In the rows, zero is written as 128.
Each named move below is a turn or a mirror, shown by a few rows before and after it. Which moves, in which order, take the first row of each later pair to the second? The first pair is answered.
A (before -> after):
[ 69 134 108 134 105 113  91 147 174 226 153 163 148] -> [ 65 117 102 140  92 122  81 131 176 213 141 157 162]
[137  87  86 152  75 107 102 167 166 174 156 127 174] -> [143 108  96 145  87  93 115 188 165 190 170 136 154]
[115 117 148 165 153 164 141 130 123 128 134 124 107] -> [116 116 146 167 150 167 137 125 122 122 130 122 110]
V (before -> after):
[164 119  86 124 104 131  99 143 154 126 123 108 169] -> [139 139  93  83 100 145 100 110 105 144 104 141 147]
[119  97  91 127 139 153 138 104 156 129 147 148 138] -> [120 101  88 119 136 152 136 107 153 138 147 153 140]
[189 143 151  65 175 111 154  95  68 141 157 127  91] -> [187 122 162 121 200 116 161  88  95  85 145  95  88]
[133 108 147 163 131 135 123 189 159 133 143 118 122] -> [122 130 141 105 114 138 118 178 116 178 143 156 113]
S (before -> after):
[ 63 117 122 129 117 119 106 129 129 161 123 201  84] -> [ 54 107 136 160 132  96 105 137 171 108 110 168 102]
[195 152 136 143 199 140 151 140 123 126 149 114  74] -> [173 154 132 133 177 162 136 128  94 179 154 149  65]
[126 144 145  87 150 114 142 113 118  80  99 114 123] -> [131 150 140  74 143 123 147 108  99 106 107 126 117]
Pairs:
Between the rows of a pair lie two moves.
[144 130 100  80 102 103 103 121 174  79  96 109 166] -> [147 175 116  42 120  87 124 141 145 122 116 139 126]
V A
[128  99 120 173 133 122 115 127 143  95 119 130 166] -> [149 148 134 148 156 104 145 166 123 146 152 153 119]
A S
[121 124 153 147 163 117 134  97 141  37 112  91 111] -> [210 144 121 111 152 104 156 142 146  89 155  87 121]
S V
[119 142 122 106 156 119 157 123 102 133 129 144 119] -> [132 134 122 127 167 126 166 122 109 121 134 132 115]
V S
[137  99 114 159 136 200 135  93  97 165 150 144 110] -> [145  98 123 185 155 187 147 112 117 152 158 130  99]
A V
[147 124 146 155 154  95 140 155 133 128 123 121 124] -> [128 137 154 124 153 106 141 126  95 135 111 142 109]
V V
[148 110 121 153 138 173 140  94 114 115 129 121 119] -> [167 133 124 152 148 154 156 133 125 137 154 124 104]
A V
[127 121 135 158 140 138 125 134 131 137 144 121 120] -> [127 110 123 147 116 142 111 125 127 144 142 126 140]
V A
[128 133 122 154 143 127 155 160 136 166 163 128 132] -> [110 100 110 169 120 145 130 126 140 145 138 120 163]
S A
[ 85 169 154  77 155  93 131 128 115 147 113 165  94] -> [ 87 121 136 102 138 108 109  88 141  73  75 123 151]
A S
[144 138 137  97 152 128 124 130 108 130 132 145 122] -> [157 127 133 128 158 118 125 148 140 116 140 123 130]
V V
[133 110 122 145 133 137 129 130 148  87 119 101 149] -> [141 156 134 100 141 120 148 157 124 142 143 131 114]
A V
[111 104 138 135 137 159 135  96 125  95 136 124 115] -> [161 106 115 129 123 140 137 143 152 126 167 115 134]
V S
[ 61 193 157 116 136 124 113 108 103 156 124 187  77] -> [ 69 157 155 190 144  92 101 157 193 107 128 131 119]
S V
[160 110  76 107 105 138 115 122 150 152 139 115 161] -> [ 95 106  99 109 110 156  99  79 123 130 105 135 142]
V S
[136 165 144  69 155  93 145 143 125  96 127 123 134] -> [122 135 138  92 146 110 128 112 130  61 103 108 155]
V A
[ 90 144 135 128 127 112 121 170 136 187 147 157 103] -> [ 81 127 146 181 153 119 129 154 157 127 136 126  97]
V V
[148 152 144  99 155 126 174 110  80 117 111 129  99] -> [128 119 128 109 129 150 145  76  79 103  88 130 127]
A S
[142 147 113  94 121 125  98 154 163 146 119 157 150] -> [110 158 136  89 141 140 109 118 125 124  99 172 115]
V A
[ 96 139 144 105 149 139 136  74  70 106 103 129  99] -> [135 118 140 178 167 116 145 129 147  75 130  75 122]
A V
[138  91 129 153 145 154 120 100 130  77 106  98 113] -> [190 106  98 120 113 135 115 155 145 152 147 111 138]
V S
[ 89 142 120 129 121  82 105 171 142 162 144 133 131] -> [ 64 130 138 161 147 100 112 136 134 108 120 119 113]
V V
[138 118 128 152 181 149 138 126 130 120 155 130  70] -> [164  97  92 149 138 142 113 149 164 143 164 117 123]
A V
[129 122 150 163 140 127 133 131 112 134 131 140 120] -> [141 111 135 162 123 124 123 142 129 143 137 135 140]
A V
[108 148 140  92 130 121 136 105  94 109  92 143 104] -> [100 140 141  99 125 122 129 101  98 103  85 139 113]
A S
[128 108 121 139 106 137 105 127 137 158 123 137 137] -> [111 125 142 133 131 142 120 111 112 150 117 149 104]
A V
[ 86 165 135 151 141 135 120 129  85 135 130 136  92] -> [110 125 112 192 126 133 105 145 139 114 132 100 139]
A V
[118 135 143 121 156 142 144 119 103 130 108 122 126] -> [134 119 130 147 153 134 140 141 139 121 117 101 149]
A V
[144 110 116 135 130 133 123 121 138 118 124 119 143] -> [149 120 113 115 126 136 129 118 121 134 126 129 134]
S V
[ 96 170 161 116 196 107 127 185 137  86 114 169 113] -> [124 170 156 117 204 106 142 188 139  80 122 160 110]
S V
[139 102 108 180 155 160 149 102 139  89 135 104 118] -> [138 139  96  93 116 158 139 104  87 169 144 157 116]
V V
[156 130 111  81 125 134 143 125 105 124 117 134 126] -> [168 115 110 121 135 128 147 138 137  98 122 109 138]
V V
[128 118 113 120 106 137 126 123 118 149 134 138 139] -> [130 102 120 152 121 139 130 119 137 120 131 121 140]
V V
[110  98 154 160 132 156 112 111 121  94 104 124 116] -> [139 134 162 153 151 124 137 170 140 133 143 123  95]
A V
[134 141 103  98 117  98 129 151 110 155 172 131 115] -> [121 115 121 157 153 110 140 129 127  82 153  98 104]
V V
[135 113 139 150 134 155 134  98 148  95 115 120 143] -> [165 124 119 124 111 142 128 132 159 148 141 127 159]
V S
[191 103 108 129 122 153 118 109 129 105 108  87 157] -> [170 118 112  92 117 164 115  85  89 121  96 110 140]
V V
[ 73 123 119 105 118 103 109  95 142  82 107 136 138] -> [124 133 106  97 119  79 124 129 166  82 126 112 152]
S V
[125 140  98 130 141 140 148 118 113 100 113 122 146] -> [118 156 103 117 146 138 152 128 102 133 125 142 128]
A S
[ 83 135 148 136 133 139 120 112 117 130 118 153 108] -> [140 130 137 157 151 119 142 145 156  98 137 110 122]
V S
[ 59 108 144 234 119 155  75 134 151 103 130 126 145] -> [ 83 182 161 180 139 118 104 198 129 181 175 164  95]
A V
[127 131  93 124 129 146 114 151 156  95 143  85 104] -> [109 141  88  95 109 149  98 154 136 141 147 114 106]
V S
[ 88 128 116 139  99 110 125 132 156 163 138 137 117] -> [ 79 127 132 149 120 104 131 119 161 116 121 118 112]
V S
[187 123 106 111 125 128 133 123 141 124 139 117 134] -> [135 125 113  99 110 147 115  97 108 152 123 154 117]
V S
[ 99  95 127 137 110 127 125 121 149  81 112  89 151] -> [129 131 118  97 100  97 133 176 151 152 151 109 148]
V A
[ 84 115 137 139 106 117  94 139 144 126 112 135 156] -> [124 144 150 128 139  89 130 167 155 110 131 115 137]
S A
[136 122 133 144 132 151 141 109  93 148 139 131 112] -> [145 107 125 167 132 149 137 118 118 134 139 112 126]
A V
[136 140 135 114 142 127 149 117  93 171 124 166  90] -> [ 99 104 146 188 145 126 129 122 143 131 115 140 109]
S V
[123  93  97 136 106 145  98 117 118 153 134 137 152] -> [106  91 109 155 124 140  99 107 130 111 117 120 151]
V S
[164 132 140 162 149 186 152  80  58 134 159 175  37] -> [126  82 132 198 125 203 115  48  81  91 123 159  79]
A S
[146 119 119 112 119 137 133  86  96 100 110 119 138] -> [176 120 107 116 115 136 140 106 107 115 128 112 142]
V S
[167 128 129  91 118 126 128 100  96 100 106 112 142] -> [185 122 120 102 113 114 128 123 119 105 118  99 156]
V V
[124 103 120 160 144 129 123 106 146  77 110 112 139] -> [164 121  92 121 112 111 118 148 153 150 144 126 160]
V S
[148 172 130  70 134  87 115 136 107 133 126 127 127] -> [109 137 118  86 101 115  78  99 104 139 104 137 154]
S A
[113 119 119 158 162 122 135 118 156  75 127  91 119] -> [150 154 119 121 175 117 161 136 127 115 154 109  86]
A S
[ 75 117 147 159 124 144 121 138 125 159 126 156 120] -> [107 127 138 146 120 113 122 179 159 160 139 138 148]
S V
[112 114 116 150 133 146 125 173 139 174 134 143 115] -> [ 82 109 133 161 146 146 120 154 141 137 110 138 112]
V S
[143 123 105 141 113 119  97 129 135 117 116 114 130] -> [142 146 108 113 112 112 105 136 118 145 125 134 114]
V A
[104 122 132 148 138 126 126 145 101 155 143 155  83] -> [101 111 131 169 135 110 116 169 135 143 145 140 101]
S V
[134 170 117  89 121 114 127 171 139 135 146 135 126] -> [113 148 137 142 152 129 134 144 147  70 126 107 111]
V V
[147 114 109 150 143 130 129 115 143 124 140  96 134] -> [154 128 102 115 134 138 135 109 116 153 143 113 126]
S V
[102  92 131  87 120 142 114 107 170 131 116 119 154] -> [121 104 129  69 122 132 124 114 169 129 120 119 157]
S V
[139 122 117 158 123 137 148 176 113 172 151 146  89] -> [105  87 111 162 107 169 123 110  93 129 110 145 107]
V A
[ 80 120 140 132 110 133 103 110 128 114 101 137 147] -> [116 159 157 121 150  95 143 155 139 110 127 126 118]
S A
[192 159  97  59 135 109 151 139 109 112 155 118 155] -> [163 128  84  61 100 144 119 101  88 131 139 138 177]
A S
[ 89 131 129 143 124 130 149 143 126 145 139 153 105] -> [ 94 129 126 146 122 118 144 161 148 145 142 142 120]
S V
[130 108 135 154 155 143 137 109 121 107 140 121 116] -> [154 121 124 142 148 126 140 146 137 139 163 122 122]
A V
[108 141 150 143 144 115 136 137 145 145 119 138 120] -> [124 147 147 132 143 110 139 147 147 147 124 137 122]
S V
